(in the rows, 128 means zero)
The rows of M fall into several groups, which share some directions, and each row is roughly a mix of its group's hidden directions.
M:
[[ 88 104 139 146 118 144 168 115 125 161]
 [185 141 100 128 101 108 117 127 110 135]
 [126 114 135 135 132 151 172  93  93 153]
 [ 76  84 143 138 135 156 134 123 122 125]
 [134 154 116 105 181 116 113 144 158 139]
 [115  86  95 161 103 119 123 120 100 138]
 [ 80 112 135 131 175 144 138 140 126 151]
 [182 153 122 115  86 111 119 124 127 126]
 [ 78 109 142 130 170 150 140 140 133 141]
 [ 92 150 122 132 116 140 170 137  85 137]
 [105 166 114 123 117 141 174 131  94 137]
 [123  81  92 157 100 114 121 122 109 137]
 [148 134 148 123  75 151 131 120  95 105]
 [132 144 128 135 141  88  92 140 163  95]
 [169 111 135 116 140 118  91 110 169 116]
 [155 186 130 118 166 124 134 142 127 133]
 [ 89 127 114 151 111 124 150 166  92 135]
 [ 79 109 148 124 169 153 139 138 136 139]
 [166 145  97 135  97  92 115 117 107 143]
 [108 100 146 154  89 149 158 110 110 139]
 [127 157 111 107 128 131 149 187 134 111]
 [161 151 134 117  98 117  93 137 127  86]
 [ 99 153 121 129 126 138 170 112  83 141]
 [159 181 146 105 156 123 134 134 144 119]
 [143 108 101 141  73 106 114 121 110 143]
 [170 104 128 134 130 113  93  92 154 136]
 [105 161 116 116 125 141 180 136  98 136]
 [ 79  80 116 151 136 132 132 131 123 145]
 [164 131 144  98 155 132 110  96 161 112]
 [ 90 133 108 154 114 119 147 163  90 136]
 [ 84  91  99 157 152 130 126 139 126 140]
 [ 92 143 132 134 118 147 170 125  86 144]
 [178 163 116 121  93 106 115 120 122 121]
 [176 144 109 130  87 101 116 112 118 118]
 [101 127 102 139 181 133 127 153 126 157]
 [168 104 131 135 132 115  91  92 156 135]
 [ 95  96 148 154 104 140 120 169 111 127]
 [166 118 144 112 140 129 101  85 161 123]
 [109 115 105 137 159 165 136 110 135 173]
 [157 179 120 117 171 136 124 145 132 124]
 [114 165 145 115 181 142 132 140 151 117]
 [ 98 152 130 139 113 153 156 160  89 136]
 [ 89  84 109 159 139 123 141 142 124 152]
 [105 122 118 136 179 103 129 140 163 150]
 [108 152 159 104 140 165 155 113 101 116]
 [ 88 142 114 142 113 130 155 171  99 132]
 [116 168 124 100 132 146 158 171 129 111]
 [ 98 159 107 136 115 130 155 169  98 126]
 [144 130 151 128  89  88 124 145 122  89]
 [142 140 135 133 124  88  94 145 146  82]
 [118 111 151 143  92 161 159 109  95 131]
 [145 127 153 131  84  97 125 140 114  86]
 [ 81 136 122 150 105 133 142 170 104 130]
 [170 138 125 119  72 103 123 120 123 135]
 [130 160 135 115 188 147 130 144 145 116]
 [ 97 156 120 132 118 142 171 121  89 145]
 [104  87 118 165 140 137 146 115 138 164]
 [129 107 147 147  67 122 137 125 108 106]
 [147  88 136 147 126 111  88  95 147 136]
 [131 135  98 117 183 148 123 119 139 163]
 [ 77  82 132 142 151 146 136 130 125 134]
 [122 103 118 144  72 111 126 116 101 152]
 [174 154 124 115 131 116  92 129 123  91]
 [165 140 142 124 100 107 103 140 118  83]
 [175 170 140 112 101 124 122 119 131 104]
 [ 93 127 154 144 117 156 145 121  79 135]
 [ 88 136 114 142 107 130 158 169 102 136]
 [114 100 146 156  75 139 146 117 109 122]
 [ 86 159 134 132 124 150 152 156  94 123]
 [131 144 100 109 173 164 114 124 137 157]
 [169 102 126 131 132 109  98  88 153 134]
 [160 187 135 109 157 135 126 135 126 122]
 [165 155 158 113 116 110 114 143 123  86]
 [117 120 104 157 110 109 113 186 136 132]
 [119 162 138 119 190 139 131 137 145 115]
 [159 156 114 107 165 108  95 140 141 109]
 [106 119 110 137 182 135 137 117 147 164]
 [141 133 150 125  91  84 123 148 126  89]
 [115 136 101 121 176 140 116 130 160 163]
 [162 145 131 126 126 102  87 143 143  88]
 [160 155 125 112 131 108  88 143 137  90]
 [181 155 109 127  92 106 119 126 121 125]
 [171 135 103 134  81  99 116 118 121 125]
 [112  98 157 154  92 116 160 123 105 116]
 [ 85 101 156 143 116 143 128 158  99 115]
 [ 94  69 118 142 101 122 123 122 138 131]
 [145 116 105 142  69 102 118 118 112 139]
 [161 132 141  90 151 132 120  99 165 110]
 [148 157 100 106 164 144  91 130 148 133]
 [152 137 105  97 155 107 134 165 148 102]
 [169 141  93 142  90 100 116 127 114 135]
 [168 113 143 119 141 124  93  89 155 121]
 [143 152 121 105 112 185 126 108 110 144]
 [123 101 142 153  67 133 138 121 110 117]
 [162 108 130 125 132 116  87 142 173 116]
 [142 160 102  99 161 141  95 138 152 138]
 [120 147 104 104 180 130 122 134 153 158]
 [180 173 122 111 105 117 116 129 127 125]
 [166 118 145 114 144 130  97  88 160 123]
 [115 132  95 116 180 148 128 118 135 163]
 [178 178 125 114 117 106 123 126 131 123]
 [ 88 151 120 124 121 138 167 165 104 125]
 [109  78  96 158 107 118 122 123 110 139]
 [159  96 142 123 145 117  90 103 161 120]
 [142  86 119 156 125  95  87 117 142 133]
 [154 136 145 129  86 130 107 132 107  81]
 [140 112 143 149  98 175 137 102  96 126]
 [108 107 117 171 104 116 125 130  83 145]
 [160 106 122 125  68 109 126 121 118 143]
 [119 128 106 129 171 169 129 110 134 165]
 [ 84  80 133 137  98 129 130 120 118 150]]
Here is one row of each group, with its name. Which group are the others in?
[170 157 126 110 112 140  91 128 120  95] | A
[ 78  78 136 135 149 140 135 126 132 136] | E
[168 106 131 125 133 114  97  89 160 132] | F

[106 129 101 124 169 158 133 114 140 169] | A
[124  79 135 126  74 124 123 107 125 125] | E
[132 147 111 111 186 123 113 140 156 145] | A
[123 101 145 152  93 159 153 108  96 131] | A
[ 95 110 129 137 129 163 163 109 114 164] | A
[150 110 134 129  64 102 131 112 124 131] | E
[123  84 103 154  88 115 123 116 104 136] | E
[143 116 100 151 114  91  87 148 150 119] | F
[129  82 126 162 106 110 112  99 109 146] | F
[ 99  91 135 127  73 123 119 113 126 142] | E
